One turn moves every row onto another: examples first, then more rows asked:
z392: [  5  -6  39   4   4  16  20  27 -19 -12   4  -1  41 -31  32   4  26 -13
  19  42 -24 -14  -7  -5   0   8]
z308: [  9  16  10 -13 -54   7  31  19  -4  -5  -5 -27 -23   6  16  16  -9  10
  24  -5 -25  29  -7  11   2 -14]
z648: [ -9  26   1   1 -57  10  20  31   0   4   1 -15 -18  -3   8   4 -12  -5
  31   3  -6  18   8  18 -22 -17]
z78: [ 11 -19  30  13  37  25   7  22   5  -8   3   0  41 -15  22  22  26  -1
  -4  20 -12 -20 -11  -9 -13   5]
z374: [  5 -25  24  -8  13  13  12  -4  13  16  -8 -17  20 -29  16  27  13 -33
  -6  11 -11 -17 -14  -5   5   6]
z928: [  1  17 -30 -17 -16  31  -2   5   0 -21  21   1 -30  17  15 -21  -8  27
  31 -20 -17  17  13 -24 -14  -4]
z422: [ 20  12  -2  -8   3  14  33  39 -16  -8   2  -9  36 -12   1  -9  -5 -21
  19  39 -19 -14  -2 -28  42   0]
z804: [  0  16 -28  -9   6   9   8  32   4 -19  -5   2  -3  15  -7  -4 -16   8
  11 -41 -18  17   5  21 -32 -34]
z785: [ 20   9 -26 -17 -23  40   5   7  -8 -30  22 -13 -27  24  27 -13  -5  40
  18 -12 -23   4  14 -19  -7  -7]
z47: [ 18  -3   1  10  30  34  27  22  -7 -34  -7   8  39 -22  14  -2  -5  -6
  14  32 -13   6 -44 -11  13 -22]
z771: [ 15   7 -20  -8  -3  13  11  36  -1 -29  -9 -13   0  20  -3   8  -8  20
  -4 -35 -27   2   1  31 -24 -39]
z682: [  9 -23  15 -12   7  39   9 -14  -7 -14  11  -1  24 -38  52 -13   5 -16
  22  31 -16 -20  -7 -12   2   3]
z317: [ 25  -7  -2   7  30  36  13  16  24  -1   4 -10  23   4  -1  14   1   4
   3  23   0 -10 -18 -45  32   2]
z636: [  0  19 -28   1  -2  26   9  31  -7 -22   4   2  -5  13   0   7 -13   4
  -5 -27  -3   9   4  21 -55 -27]
z482: [  7 -20  -6 -17  24  18  -5  18  -7 -10   4  -7  34 -27   8 -12  17 -25
  -1   9 -26 -50  16  -3   8  -5]
z595: [ -8  23   2 -12 -44   1  23  18   6   6  -3 -12 -22   2   8   1 -16   0
  42 -12 -17  35  -2   7  -8 -16]
z468: [ 13  -9  19  -2  18  23   5  25 -10  -4  18  -5  32  -9  21   4  31  -4
   3  30 -22 -34  18 -35   9  26]
z226: [ -3  21 -27  -5 -31  42  -8  12  -4 -18  23  -6 -39  12   7 -10   4  18
  16  -7  -9   5  12 -26 -25   3]

z804 moves to z928
z468 moves to z392
z785 moves to z308
Where do these go?
z482 moves to z682
z422 moves to z47
z648 moves to z636

One turn moves every row onto another: examples first, then more rows asked:
z732: [  1  10  -1 -17  13 -14   9 -21   6 -21  -9   8   2  11 -30  44 -24  43
  20  17 -25  -3  -4   7  14  14  -2 -12  -1  -1 -31  10 -16   2 -12  -3
  -8  -4  11  16  -6 -10 -22   8 -22 -10  21   0]
z214: [ -9 -39  32   6  -1  14  -2 -12 -29  19 -21 -36 -12  23   1 -38   5 -19
  -5   9   5   2  18 -27   7 -15  13 -26  15  -3  -4 -12  24  12  -3   3
  11  20  43   9  -7  -9   1 -18   2   2   4   7]
z42: [-24  10 -33 -14  10   8 -23 -19  24 -21   9 -18   5   9 -27  29   3   8
  14   6  -1   0   3  28  12  12 -15  11   1 -20  12  -4 -17 -13   1   3
 -13   5  -6  24  23 -26  -1  19 -24  16 -13 -24]
z689: [ -6 -44  28  -3  -9  16  -4 -11 -19  12 -21 -38 -15  26   4 -26   7 -28
  -6   1  19  11  17 -28   4 -16   7 -21  18   1 -10 -13  23   9  -2   8
  11  16  42   7   1  -3   5 -14  -3   2   7  13]
z111: [ 10  -3  -7  30 -12  16  -7  19 -26   6 -23   7  15   2  11 -22  -2 -11
  -2  -8  31  -2  11  10 -14 -26  12  25   6  -7  16  -9   7   9 -19  23
   8 -27 -17  -5 -15   9  25  -2  27 -16 -54  15]
z489: [ 20 -28  23  12 -15   0 -22 -14 -16  30  -1 -26  10  -4   1 -16  27 -20
   2  10   5  19  11  15  -1   1  -2  -5   4  15  12  17  46  35  19   3
 -28  34  18 -22  10  17   5  -2 -27   0 -14 -11]
z486: [ -6  13 -18 -21  14 -19  -6   5  23 -15  11  -1  15  -7 -13  12  17   0
  25  14 -23 -11 -37   2   7  11 -20   5  -9 -14   0  -6 -27  -4 -20  -4
 -24  20  20  24  11 -32 -15   1 -10  22  14 -17]
z378: [ 27  18   9 -14 -25 -11  -4  -2 -23  17  23  19 -14 -16  27 -13   1 -10
 -10 -11   9  30  -2 -14 -12  -6  19  -4  16  16 -22  17  28  34   2  -2
 -10   5   5 -27 -12  35   5  22  18   7  25  -7]
z113: [ -5  11 -24 -22  10 -20  -8   9  29 -15  13  -6  17  -2 -16  13  18  -9
  18  15 -21  -5 -40  -2  13   6 -24   0  -1 -16   3 -10 -22  -8 -16   3
 -23  28  18  17   9 -38  -8   5  -8  22  10 -17]
z28: [ 21 -17 -23  20 -13   6  -8  26   9  14   0  23  -7 -29  29 -48   1 -25
 -15 -12   8  -9 -30 -17 -12   2  24  -1 -16   6  -6  -2  -4  21  11   0
  -7   6  -8 -14  -4  15  -7   7  34  21 -18  22]
z215: [ -3  -7  -8  12  17 -13  17  -5  40 -27 -25  -2  14   4 -46  22 -24  27
  11   0 -14  -4 -16 -11   3  16   6  -5  18 -23 -17 -11 -26 -17  -8  11
   1  -4   5  -6  18 -23 -15 -16   6 -14   4  -1]
z408: [ 28 -15 -13  23  -7  12  -3  28   2  18  -2  17  -4 -31  27 -45   1 -18
 -13  -5  -1 -18 -37 -17 -10 -10  30   8 -17   7 -15  -6  -5  24   9  -6
  -6   7  -4 -10 -19  16  -6   6  29  23 -20  11]
z870: [ 11  16  -8   9   4 -21   0   3  14   3 -13   7  14   2 -25  31   0  41
  20  -4 -20  11 -19  27   2  25 -25   5   7 -15 -14 -24 -25 -16  -7  12
 -15 -18  -4   4  -4   5 -31  -4 -16 -12   6  -8]
z670: [  3   3  -4 -15   7 -17   8 -17   7 -21  -9  10  -8  15 -32  44 -31  43
  15  16 -29   5  -5  -2  19  12   0 -18  -3  -4 -30  11 -15   0  -6  -2
  -5   5   4  10 -11  -9 -23  12 -16 -12  17   3]
z698: [ -5   0  -3  14  22  -9  17 -11  37 -24 -27  -3  13  -3 -39  23 -20  28
  15  -3 -14 -11 -13  -5  -3  15   5   1  19 -21 -20 -10 -26 -14 -16   7
   3 -10   6   5  17 -18 -15 -20   6 -11  11  -7]
z205: [ 21 -30  23   2 -24  -1 -22 -14 -14  18   4 -23   3  -3   6 -10  24 -23
   2   4   9  25   8  11  -2  -4  -3  -5   0  18  11  19  37  37  23   1
 -28  34   9 -22  16  27   5   1 -35   3 -14   4]
z833: [-17 -17  18   6 -20   9 -21  -5 -35 -15 -23 -24 -35  -2  16 -25 -11   0
  19  -1 -10   4  29 -20   2 -32  26  -3  -3  -9  22  13  -5  20  -3  -9
  40  15 -15  20  10  10  18   1  14   9 -32  19]
z849: [-10 -13  23   9 -15  18 -20  -9 -40  -7 -20 -28 -32  -3   8 -25  -9  10
  19  -6 -13   1  30 -14  -1 -36  34  12  -5 -11  19   9  -5  17   1 -12
  43  11 -13  18   2  11  17   1  10  11 -37   3]
z288: [ -5  31 -31  -8  12  -8 -12   1  14 -31  -2  -6   0  -6 -15  26 -12   6
  -9   1 -34 -21 -19  18  14  -9  -8  10  16 -14  13  -5 -31  -9 -13 -17
  -1  24 -16  29   3  -3  -7  23   5  19  14 -24]
z607: [ 26  19  12   1 -20  -9  -3 -10 -27  27  24  15 -12 -19  22 -20   0  -2
 -10  -7   1  31   4  -6  -7  -3  22  -4  16  15 -16  20  35  35   2  -6
 -17   9   0 -24 -15  31   2  21  18   6  19 -19]
z166: [ -6  32 -23  -2  19 -10  -8  -2  13 -29  -5  -6   3 -14 -14  27  -9  14
  -2   0 -32 -24 -18  24  10  -3  -9  17  12 -11  13  -6 -33  -6 -21 -17
  -3  17 -15  36   6   1 -10  16   1  18  18 -24]
z441: [ 28  19  11  -6 -23  -2  -2  -3 -30  23  25  13 -12 -17  22 -11   2  -4
  -2  -8   9  36  -5 -14  -8 -10  21  11   8  18 -26  13  31  31   2  -3
 -13   2   5 -20 -26  31   9  22  13  13  17 -15]
z519: [ 10  16 -12  14  -6 -20   0   3  14  -1 -12   6  10   5 -28  33  -6  39
  17  -7 -21  21 -19  23   6  26 -23   1  10 -15 -12 -19 -24 -17  -2  14
 -18 -12 -12  -8  -2   5 -29   1 -17 -16  -4  -6]
z156: [  5  -7 -14  23 -14   8 -13  14 -22   0 -24  12   3   4  19 -20  -7 -11
  -4  -9  33   0  19  10 -12 -19   4   9   4  -3  15  -4   6  12 -17  25
  14 -28 -25  -5  -8  12  23   2  31 -21 -50  27]
z222: [ -1 -41  32  -2   0  25   1 -13 -23  12 -20 -38 -11  22  -3 -27   2 -18
  -7   3  19   4  16 -28   3 -25  20  -8  14   4 -14 -11  25   3   0   0
  11  18  48   8 -12  -5   7 -13  -2   7   5   7]
z153: [  1  -7 -15  32  -8  13 -12  13 -22  11 -19  13  13   1  15 -31  -4  -8
  -1   0  27  -6  20  13  -7 -14  13   4   0  -7  17  -3  12  14 -17  25
   4 -27 -21  -5 -11   3  17   0  32 -19 -56  16]
z630: [ 26 -33  25   4 -12   3 -16 -15 -12  24   2 -25  11  -9   0 -11  30 -14
  12   9  12  19   1   5  -4  -8   2  11  -7  18   4  19  39  35  21   1
 -28  35  17 -24   6  17  10  -4 -33   4 -22  -6]
z726: [ 18 -11 -23  26  -6  11  -5  19   5  22   0  25  -2 -33  27 -50  -2 -24
 -17  -1   3 -15 -25 -16 -10   2  31  -6 -12   5 -10   1   3  25   6  -2
  -7   3  -4 -13 -10   8  -4   5  41  21 -14   6]
z133: [-16 -10  16  11 -16  12 -22  -7 -46  -2 -23 -18 -30   1  12 -27 -11   4
  18   8 -17   3  36 -11   2 -28  30  -7  -6 -10  24  13   2  21  -5  -8
  38   8 -13  23   1   2  16   2  18   3 -34   6]
z177: [-25   7 -26  -9  16  12 -19 -24  26 -20   6 -18   9   1 -26  25   2  11
  18   7  -4  -5   2  29   8  16 -12  15  -1 -17   5  -3 -20 -10  -3   0
 -16   0  -2  33  24 -23  -8  10 -29  17  -7 -23]

z870 moves to z166
z214 moves to z489
z630 moves to z441
Where do these go?
z215 moves to z42
z156 moves to z833

